128 stands for zero in the data rows.
Some points:
[124 141 152 114 133 111 153 128  92 101 159  86 107 212  99 148  86 141
 137  81 122  84 178 199 104 141 123  79 164 100 127 128  89 109 107 189
 138 178 104 127 162 188 100  89 118 123  70 137]
[150 188 130 102 140 180 106 148 163  94  94 172 100 145 105 120 138  79
 112 105 123 187 136 195 145 109 108 145 143 104 144 139  47 143 131 115
 134 151 138 112 131  61 175 166  53 110 114 140]
[ 79 156 119 109 126 138 176  97 109  93 155 173  83 158 120 127 121 182
 120 119  94 128 106 133 119  89 113 101 127 142  67 153 164 180  98 128
 186  42 113 122 110 167 129 166 118 105 186 107]
[150 102 145 178 134  86 183  94 129  66  92 160 142  92 136 167  98 103
 176 133  93 159 148 161 108 176 100 148 127 103 105 112 107 203 140  99
 132 167 117 175 109 145 116 106 107 146 162 160]
[167 188 171 139 115 119 128 142 118 116  87 120 128 160  93 129 108 104
  91 153  71  57  86 102 106 194 117 142 190 168 149 137 163 122 122 130
 164 172 124 117  95  88 122 170 164 152 156  83]
[139 105 158 227 104  93 114 101 133 172 131 138 157 117  88 169 206 142
  52 124 175  91 161 165 117 129 123 120 165 124 111 105 149 124 146 139
 150 112 152 102 124 142 146 166  61 152 103 156]
[118 158 193  99 113  66 118 138 132 161 138  73 130 119 179 130 160 141
 135 143 114 159 138 145  81  65 163 203 107 111 158 137 104 148 124 167
 142 145 130  70  66 109  87 126 145 116 152 124]
[106 149 129 125  81 168 200 132 157 163 136 127 103  89  79 147 137 102
 143 136 131  66 172  87 146  93  69 188 131  98 138 109 120  98  87 102
 135 125 137 156 120 125  80  82  88 122  95  87]
[107  94 170 126 146  70 136 137  93  96 126 216 102 107 135  90 152 132
 135 123 140 140  93  94 136 154 135 128 175 123 165 136 111 115  62 122
  69  70  96  65 167  76  96 122 136  68 112 127]
[143 106 134 118 117 139  86 101 104 117  45 142 135 125 169 182 112 182
 131 118 110 164 180 150 189 101 146 129 120 188 113 167 131  91  94 108
 122 100 153 122 105 136  84 112 156 173  75  68]
[ 78 114 161  98 124 126 149 155  93 134 129  95 119 149 196 137  97 134
 125 158 127 133 102  93  95 116 114 142 173  93 136 209 122  91 228  75
 100  87 145 146 186 103  95 143  92 150 135 100]
[137 141 125 176 142 182 100 185  95 141 130  75 156  97 170  67 140 151
  96  88  92 127 143 147 118 155  68  89  95 102 130  61  99 154  90 125
 122  68 128 180 147  81 101 135 175 144 134 142]
[140 150  89 133 138 129  77 148 101  99 181 118 106 113 128 170 112  89
 173 155 163 159 123 123 134 102 177 153 119 102 101 116 168 106  83 190
 152 124 162 162 166  83  82 190  90 162 137 185]
[127 110 136 134 137 136 145  94 184 155 106  88 109 138 114 121 129 212
 136 152 159 195  70  88 115 167 167 127  98  87 147  88 105 140 110 138
 122 147 167 141 191 133 149 170 150  83 118  85]
[191  73 115  94 146 162 107  55 109 118 156  89 127 116  66 110 147 168
 106  69 117  89 130 127 133 148 109 152  77 144 106 165  93 131 166 177
 107 131 150 129 126  95 119  85  71 152 212 143]
[124 175 147 150 107 157 135 110 170  60 222 117 170  79 117 137 115 149
  97 165 122 152 150  80 115 117 155 121 165 173 104 130 110 160 146 162
  41 127  78 132 128 125 127 138 165 165  94 100]
[166 100 132  88 188 110 133 177 216 125 146 100 186 113 104 109 111 144
 104 121 153 136 167 109 150 142 160 116 111 108 125 187 150 123  74  55
 190 131  83 112 138 103 149 157 106 153 125 150]
[125 135 100  88 197  75 115 150 113 118 101  90 167  77  82 142 157  66
 120 132 131 161 108 151 123 152 102 129 132 132 139 108 159 108 137 147
  96 105 105 136 124 215 111 158  81 105 117  38]
[ 99 121 110 110 112 103 154 145 104 135 136 125 108 185 168  95 110 119
 133  95 175 138 153  90 131 180  71 165  84 169  56 128 145 118 120 123
  69 174 156  84  82 128 118 188 146 158 112 119]
[105 131 127 125 137 119 121 171 154  95 145 167 131 124 105 106 115 182
 119 134 123 200 135 171  97 125 100 194 185 152 181 114 187  36 139 111
 123 118 183 110 127 153 157 102 160 129 161 171]
[ 16 140  97 138 121 118 121 113 121  69 122 112 164 124 117 175 151 132
  93 129 125  85  93 145 158 126 110 120  76 134 195 159  97 106 127 110
 135 176 103 121 133 130 113 159 169  82 146 174]
[146 129 131 152  90 113 130 124 161  90 146 146 149 146 191  85 185 110
 199 155 118  74 105 153 103 134 122 171  67 145  95 152 106  75 108 153
 173 108 103 162 143 151 169 116 134 124  92 101]
[137 203  95 143 144 113 103  75 146 142  98 150 123 144 186 114  58 150
 124 121 159  73 150 114 125 125 140 128 114 124 232 128 165 120 125 150
  89  77 107 167  74 147 146 135  81 109 133 144]
[150 112 143 146 152 176 138 138 111 117 122 101 121  82 156  88 172 164
 219 159 110  92 167 106 155  95 107  50 131 151 127  82 144 114 147 114
 110 172 137  68 143 133 143 170  89 108 168 143]
[113 109 142 160 158  82  94 152 138 191 146 123 151 104  70 110  34 130
 185 102  92 133  64 102 142  67 133 112 109 170  93 115  64 135 110 113
 125 121 160 138 114 133 160 132 126 126  95 135]
[ 90 120 122 123 182 113 129 122 135 149 145 157  70 145 113 120 183 107
 126 132  82 108 147  93 142 156 186  74 104 132 159  73  53 123 165 107
 155 114 165 132 117 143 137 112 137 232 128 127]
[133 148 167  74 133 135 124  99 116 181 137 176 165 104 195 137  98 107
  76 132 146 134 122 104 189  88  83 107 136 125  99  76  92 117  94 154
 151 158 147 125 205 162 173 106 176 148 202 122]
[118 156 113  74  81  84 152 185 104 109  66  99 125 120 129 155 165 139
 117 126 137 129 142  80 113 135 143 107 152 164 114 150 140 146 125 158
 141 112 141 151 129 101 213  73  98 101 105 180]
[162 138  81 122 111 146 119 173 116 107 109 146 105  88 157 105 126 149
 130 106 150  75  92 117 136 130 154 197 150 108 128 145 137 205 181 131
 149 126 144  63 156 187 108 126 159 143  74 168]
[117  99  74 140 169 126  30 119 138 136 127 160 135 139 140 117 173 113
  94 169  91 141 151  78  76 114 113 111 174  79  84 169 132 149 100 102
 119 187 166 174 103 150 105 103 132  87 128 149]
[111  73  86 171 170 132 167 157 102 119  89 143 140 171 114 143 142 162
 133 112 174 111 155 120 120  68 123 175 136 108 136  93 150 153 151 159
 135 160  62 139 137  96 161 107 153 167 140  75]
[153  43 120 131  49 163 126 165 132 110 170 111 119 168 132 142 147  91
 125 116  81 154  89 126 186 122 135 110 147  85 212 154 163 159  96 140
 118 133 142 131  81 164 158 128 108 161 140  98]
[126  39 108 169 119 167 135  78 121 136 148 111  88  98 142  86  87  80
 100 131 172 160 142 110 112 129 136  84 133 193 136 105  98 103 149 156
 222 143 132 132 100  97 104 121 104  91 113 125]
[165 121  62 125 135 123 142 113 121  91 135  99 134 162 167 207  83 130
 131 146 140 117  79 115  83 130 111  96 130  98 102  69 145 108 147  83
 114  87 127  53 103  92 139  69 156 123 112 110]
[107 142 166 184 157 222 131 137 109 169  84 122 113 132 118 121 126 109
 114 130 139 155  69 106 145 169 177 130  97 135  68 137 121  91 101 146
 114 148  63 120 105 173 136  61 103 143 169 171]
[134 110 176  60  78 129  73 123 115 122 108 163  81  81 101  96  83 177
 133 152 145 109 107 135 125 128 118  96  77  58  92  77 138  85 163 103
 141 156  86 159  99 122 125 159 159 153 111 130]
[178 159 129 151 133 106 165  65 139 117  92  73  65 116 112 109 161  55
 118  86 122 142 117 137 144  66 108 107 127 117 132 174 167 112 157 126
 108 120 138 153 149 138 145 148 206  99  93 151]
[104  94 148  87 159 125 107 114 139 150 145  86 116 172 126 114 113  96
 141 222 114 106 154 180 193 166 144 182 162 141 109 101 144 157 140 119
 101  70 123 137 125 111 168 133 164  86 133 176]
[ 93 162 103 103  92 160 111  86 165 203  99 131 144 126  84 100 154  95
 183 157 176 135 140 174  58 143 123  94 156 150 169 165 141 179 106 113
 133 111 101  92 149 123 110 105 148 178 155 136]
[116 139 150 161 116 119 138 207 145 136 151 173 126 102 119 161  82  98
 142 129 166 114 170 155 128 158 138  84  78 100 122 183 141 150 158 157
 122 117 184 119 120 125 139  88 167  80 165  61]
[181 155 127 117 141 129 135 118  49 209 213 149 126 128 137 197 153 156
 151  93 137 156 113 152 139 161 115 142 128 162 162 165 137 144 137  78
 132 162  83 181 108 133 155 134 137 101  89 126]
[141 144 127 138  67 128  89 110 190 133 116 122 163 189 129 124 155 112
 139  44 106 155 155 111 150 129 180 145 137 148 115  70 134 130 170  84
 124 138 103 140 163 113  77 114  95  68 161 131]
[136 130  94 103 113 127 210 123 121 158 120 179 215 148 115  90 123 120
  93 152  86 122 100 178 122 111 187 113  92 155 122 131 172 143 142 148
  98 135 166 146 145 124  77 133 120 124  84 150]
These points spread out most along one direction. Take the direction at right angles to it along which they spread out most. Then take the direction at right angles to both along which they spread out most. Go by this last direction. How far along it is each point below, from 0 to 99? 50 is the average, and the first point above lies past it. One standard deviation of the points above along it is 16.
[153  43 120 131  49 163 126 165 132 110 170 111 119 168 132 142 147  91
 125 116  81 154  89 126 186 122 135 110 147  85 212 154 163 159  96 140
 118 133 142 131  81 164 158 128 108 161 140  98] 52
[107 142 166 184 157 222 131 137 109 169  84 122 113 132 118 121 126 109
 114 130 139 155  69 106 145 169 177 130  97 135  68 137 121  91 101 146
 114 148  63 120 105 173 136  61 103 143 169 171] 55
[167 188 171 139 115 119 128 142 118 116  87 120 128 160  93 129 108 104
  91 153  71  57  86 102 106 194 117 142 190 168 149 137 163 122 122 130
 164 172 124 117  95  88 122 170 164 152 156  83] 60
[178 159 129 151 133 106 165  65 139 117  92  73  65 116 112 109 161  55
 118  86 122 142 117 137 144  66 108 107 127 117 132 174 167 112 157 126
 108 120 138 153 149 138 145 148 206  99  93 151] 53
[165 121  62 125 135 123 142 113 121  91 135  99 134 162 167 207  83 130
 131 146 140 117  79 115  83 130 111  96 130  98 102  69 145 108 147  83
 114  87 127  53 103  92 139  69 156 123 112 110] 75
[150 188 130 102 140 180 106 148 163  94  94 172 100 145 105 120 138  79
 112 105 123 187 136 195 145 109 108 145 143 104 144 139  47 143 131 115
 134 151 138 112 131  61 175 166  53 110 114 140] 14
[134 110 176  60  78 129  73 123 115 122 108 163  81  81 101  96  83 177
 133 152 145 109 107 135 125 128 118  96  77  58  92  77 138  85 163 103
 141 156  86 159  99 122 125 159 159 153 111 130] 58
[105 131 127 125 137 119 121 171 154  95 145 167 131 124 105 106 115 182
 119 134 123 200 135 171  97 125 100 194 185 152 181 114 187  36 139 111
 123 118 183 110 127 153 157 102 160 129 161 171] 23
[133 148 167  74 133 135 124  99 116 181 137 176 165 104 195 137  98 107
  76 132 146 134 122 104 189  88  83 107 136 125  99  76  92 117  94 154
 151 158 147 125 205 162 173 106 176 148 202 122] 50
[146 129 131 152  90 113 130 124 161  90 146 146 149 146 191  85 185 110
 199 155 118  74 105 153 103 134 122 171  67 145  95 152 106  75 108 153
 173 108 103 162 143 151 169 116 134 124  92 101] 64
[181 155 127 117 141 129 135 118  49 209 213 149 126 128 137 197 153 156
 151  93 137 156 113 152 139 161 115 142 128 162 162 165 137 144 137  78
 132 162  83 181 108 133 155 134 137 101  89 126] 63
